In the rows, 128 means zero.
One turn sends every row of this set to another row. A few are shown first. Where does it send the rows asked after them?
j755: [170 125 143 115 122 131 109 144 152 147  90 122 124 155 138 119 124 115
 123 129 142 121 110 155 110 151 134 112 102 116 121 159 134 119]
j656: [135 124 122 106 138 143 129  90 108 135  90 128 103 144 137 127 102 125
 133 132  91 117 149 132 103 157 117 112 116 148 122 154 139 129]
j695: [141 130 120 131 150 142  97 106  94 127 109 137 104 151 119 102 112 135
 134 136 125  96 119 136 115 172 126 107 123 129 114 106 136 131]
j565: [152 143 133 136 142 101 124  95 146 156 138 127 122 161  91 114 114 112
 109 124 123 131 109 139 104 175 149 121 102 136 138 137 118 125]
j735: [133 136 129 104 120 113 129 143 154 138 100 165 123 150 125  84 130 132
 124 110  97 108 107 130 118 156 137 122 120 123 113 136 123 127]
j127: [139 122 122 111 143 129 108 127 126 122 102 138  89 161 129 114 143 121
 100 115 125  95 121 153 111 145 122 120  99  99 115 139 122 104]
j76: [138 158 163 133 129 125 108  90 131 147  98 151 120 142 121 118 135 139
 116 138 131  95 138 132 103 139 129 116 110  97 122 130 119 137]
j341: [128 117 123 108 132 126 122 106 135 137 107 154 126 129 131 129 111 117
 117 146 110 121 125 138  53 169 111 129 116 145 116 137 150 118]
j294: [155 128 146 133 146 129  99  85 109 151 138 138 105 139 133 116 119 138
 109 152 111 115 105 138 133 163 115 130 118 152 122 126 143 161]
j3: [157 144 129 107 152 117 137 125 134 139 121 146 112 152  98 135 123  99
 113 128  97 108  91 147 112 145 115 154 116 117 135 124 103 120]
j180: [147 133 100 134 119 126 110 131 120 156 115 113 130 147 126 136 112 133
 127 142 128  84  94 140  91 152 123 108  92 127 121 125 117 141]
j549: [147 140 137 115 140 111 121 119 161 153 109 157  66 172 122 123 131 112
 117 144 114 104 115 144 100 159 126 118 111 142 108 131 109 111]
j441: [155 137 146 119 124 113 117 113 109 141 116 162  96 143 116 105 112 143
 119 148 113 107 134 122 118 158 140 148  91 113 143 143 121 117]
j524: [146 129 154  98 136 143 108 123 147 145 127 131 141 170 136 100 150 119
  99 138 116  94 104 148 127 156 120 125 133 134 136 128 143 149]
j189: [152 122 126 117 137 122 105 116 139 147 110 143 119 139 121 126 124 125
 120 135 104 105 111 132 110 165 133 122 118 135 157 143 196 128]
j314: [142 132 138 130 134  95  94 122 126 135 134 131 102 149 101 119 150 119
 112 126  89 111 114 164  78 160 137 132 118 145 139 147 120 138]
j718: [128 146 153  97 129 124  88 107 148 138 120 136 131 134 116 131 116  80
 118 119 133 107 117 124 106 136 112 117 118 125 106 136 141 144]
j606: [106 157 129 116 144 146 131 112 153 142 101 148  99 144 129 126 139 120
 134 132 101  94 104 147 113 154 128 107 110 143 163 150 130 118]
j952: [127 139 144 124 114 117 108  84 139 144 108 117 122 128 115 142 117 128
 118 112 106 122 129 127 103 158 132 160 110 134 138 156 146 141]
j703: [130 137 132 103 134 123 151 100 150 136 121 168 111 157 146 114 136 139
 117 141 100 116  88 123 124 173 124 138 103 136 139 134 135 120]
j348: [118 137 113 128 145 129 106 111 172 141 107 127 110 145 100 116 128 121
 105 129 119 110 121 141 124 136 114 126 139 144 126 135 169 136]
j559: [132 135 142 131 145 114 102 108 123 112 138 139 105 160 136 117 102 115
 130 121 102 132  99 150 111 151 117  99 133 150 100 149 114 134]
j125: [155 146 145 129 123 132 128 119 138 134 108 105 110 140 127 138 113 136
 134 145 121 108  92 164  93 159 116 139 141 143 121 129 131  97]
j757: [132 147 126 106 132 120 118 106 147 110 103 129 136 199 122 123 130 115
 120 127 103 100 112 133 114 163 123 125 115 119 116 138 161 141]
j199: [135 125 129 112 153 114  90 130 155 152 124 116 119 129 111 138 139 104
 142 120 126 115 124 137 119 150 121 102  98 133 143 160 129 122]
j338: [158 130 135 143 116 138 118 117 158 149 128 116  88 156 113  99 127 134
 119 128 133 125 130 112 108 165 120 136 103 148 130 139 134 138]
j304: [137 123 106 120 131 134 102 111 133 158 128 129 123 149 127 117 113 102
 105 124 124 131 107 119  96 137 116 114 143 149 115 139 107 149]
j956: [116 146 148 127 145 149 106 108 151 144 117 140 131 136 124 121 105 110
 142 130 113  99 118 139  92 152 127 168 129 128 141 145 112 130]
j631: [131 121 121 133 125 133 135 103 138 150 132 152 143 130 150 119 109 125
 119 149 128 115 115 149 102 144 120 130  80 118 118 140 120 107]
j900: [152 132 141 138 155 130 123 111 138 136 126 128 112 121 135 120 126 115
 155 123 103 105  82 137 113 147 113 106 127 125 125 136 165 128]
j335: [137 131 131 122 144 145 122  93 127 155 113 139 111 146 138 159 125 114
 105 166 110 105 118 166 100 158 100 110  94 153 135 133 137 122]
j257: [134 121 143 122 126 110 128  99 125 136 141 128 118 160 127 143 104 122
 116 145  97 100  87 163 116 158 134 159 121 145 134 116 123 122]
j269: [171 164 125 113 128 137 106 129 143 152 129 144 111 155 123  81 118 119
 118 159 119 111 111 129 122 140 124 137 129 142 123 154 144 136]
j158: [151 132 117  92 109  95 108 132 116 139 106 128 124 134 128 126 140 145
 126 156 110  94 101 151 104 158 133 140  97 130 119 140 145 128]
j399: [131 131 127 123 136 122 129 115 134 135 115 115 126 173 121 125 121 130
 128 144 111 115 106 145 157 130 114 111 114 136 117 133 104 161]
j153: [141 121 120  96 146 118 112 103 130 152 127 147 133 121 134 111 108 114
 150 140 101  91 143 151  99 145 136 138 120 134 110 129 144 118]
j679: [125 144 136 106 105 116 120 124 119 104 133 127 123 156 118 118 142 110
 133 121  99 111 100 112 122 156 101 127  99 124 118 132 122 121]
j448: [151 138 153 139 144 125 105 128 155 142 150 158 113 142 117 110 121 127
 119 139 127 110  93 154 134 168 109 123 105 146 114 107 126 133]
j853: [148 143 132 108 147 143 108 116 148 113 133 150 105 184 141 131 125 118
 140 142 126 117 122 154 113 150 112 142 132 149 121 126 106 126]
j822: [121 142 144 123 133 110 105 118 114 126 118 106  95 146 103 118 134  99
 116 153 102 104  93 156 125 143 114 136  91 133 116 162 124 133]
j503: [164 122 143 105 144 127 129 121 113 153 125 155 126 123 146 130 116 114
 145 151  93 108 117 132  96 154 107 110  88 128 128 149 124 131]
j832: [160 144 118 126 149 113  98 140 127 118 110 148 120 142  92 108 117 143
 123 141 132 133 131 139  99 156 119 128 105 119 132 153 133 132]
j310: [141 120 149 120 129 134 143  80 134 163 120 138 116 140 150 134 119 117
 116 120  95  90 131 152 125 141 127 111 103 125 120 120 130 116]
j380: [102 126 128 115 107 121 117 104 130 135 115 129 123 151 131 126 113 130
 115 162 115 111 106 115 120 139 115 123 101 152 130 149 142 168]
j759: [114 140 137 101 142 109 137 105 136 143 101 141 112 147 120 114 125 136
 127 156 117 103 106 119  75 152 121 102 117 138 117 137 106 160]
j152: [128 139 159 145 122 140 109 109 137 133 102 131 108 148 108 132 114 118
  85 111 114 131 110 146 103 157 109 128 106 140 128 143 114 161]
j132: [122 124 142 125 115 136 111  96 134 134 112 127 112 134 145 123 114 142
 129 160 125 111 149 169 108 145 119 121 114 159 108 135 141 119]
j824: [154 142 135 102 115 114  98 146 135 131  90 115 110 145 102 142 130 114
 144 124  96 102 118 148 109 159 117 125 117 152 117 132 144 150]

j606 -> j125
j199 -> j755
j257 -> j294
Now find these:
j152 -> j348
j153 -> j503
j822 -> j338

One turn sends every row of this set to another row. A few are shown first. Where does it send the rows asked after them?
j327: [148 110 143 113 147 148 120 131 140 158 127 134 147 119 128]
j465: [175 111 135 126 146 134 120 104 143  93  95 128 123 121 122]
j48: [154 131 110 141 139 134 136 128 141 111 104 102 134 138 124]
j136: [109 121 131 118 140 136 118 128 152  91 141 104 130 127 140]
j779: [146 109 144 110 139 142 109  94 159 133  93 138 138 132 141]
j59: [157 132 138 120 137 126 105 146 149 103 138  99 132 113 168]
j747: [140 116 137 114 153 129  88 100 143 127 110 148 131 125 152]
j417: [178 116 117 115 135 144  98 104 141 115 128 115 125 119 157]
j300: [164 134 118 107 131 145 118  99 162 110 119 111 131 136 161]
j455: [155 135 129 123 159 122 119 105 149  84 104 135 121 131 137]
j622: [108 118 143 100 137 144 134 124 159 113 127 103 130 122 136]
j439: [151 122 115 121 135 147 121 126 137 154 114 105 136 127 144]
j867: [152 100 152 124 143 110 100  98 143 107 125 131 138 102 127]
j628: [147 120 136 126 161 138 117 136 126 141  94 137 134 123 126]
j672: [152 100 151 104 141 168 122 145 144 103 128 112 133 108 131]
j34: [134 128 132 137 148 124 142 125 151 109 116 124 142 139 106]
j535: [140 125 159 130 141 116 131 139 164  89  98 114 138 125 131]
j508: [162 126 119 119 132 147 144 127 149 131 138  99 138 125 128]
j422: [174 114 148 114 126 137 126 107 170  87 121 117 153 122 137]
j409: [147 135 147  93 146 121 112 104 161 114 137 129 143 114 164]
j876: [138  96 147 116 143 161  95 144 140 102 139 125 140 114 140]
j406: [149 125 162 102 147 125 125 106 171  98 111 141 153 123 141]
j780: [163  95 147 115 119 133 101  97 159 118 130 118 153 112 142]
j772: [163 118 142 120 116 137 124 137 163 110 122  84 139 118 152]
j884: [161 134 115 130 145 146 112 142 143 108 154 120 148 135 145]
j179: [161 128 138 111 149 110 113 106 143  93 142 118 128 102 144]
j688: [131 108 155  98 143 155 141 134 152 110 115 110 128 112 123]
j588: [171 137 118 132 159 144 120 148 128 106 113 123 134 129 138]
j290: [139  98 163 120 130 129 101 134 152 141 110 115 141 108 146]
j611: [148 134 114 127 144 151 101 137 142 133 121 124 151 145 162]
j618: [160 120 140 133 165 137 123 145 131 109 125 143 140 122 112]
j887: [153 113 158 134 151 113 111 146 138  95 109 118 126 104 130]
j150: [127 125 127 141 150 133 114 129 144 124  94 135 149 148 130]
j649: [117 106 140 127 148 141  98 138 142  85 139 123 136 123 137]
j118: [121 124 159 115 141 122 101 136 163 127 115 125 146 126 165]
j942: [120 125 130 128 143 135 109 126 155 137 135 137 157 145 140]

j409 -> j406
j672 -> j876
j884 -> j942
Now find these:
j747 -> j455
j439 -> j628
j772 -> j290

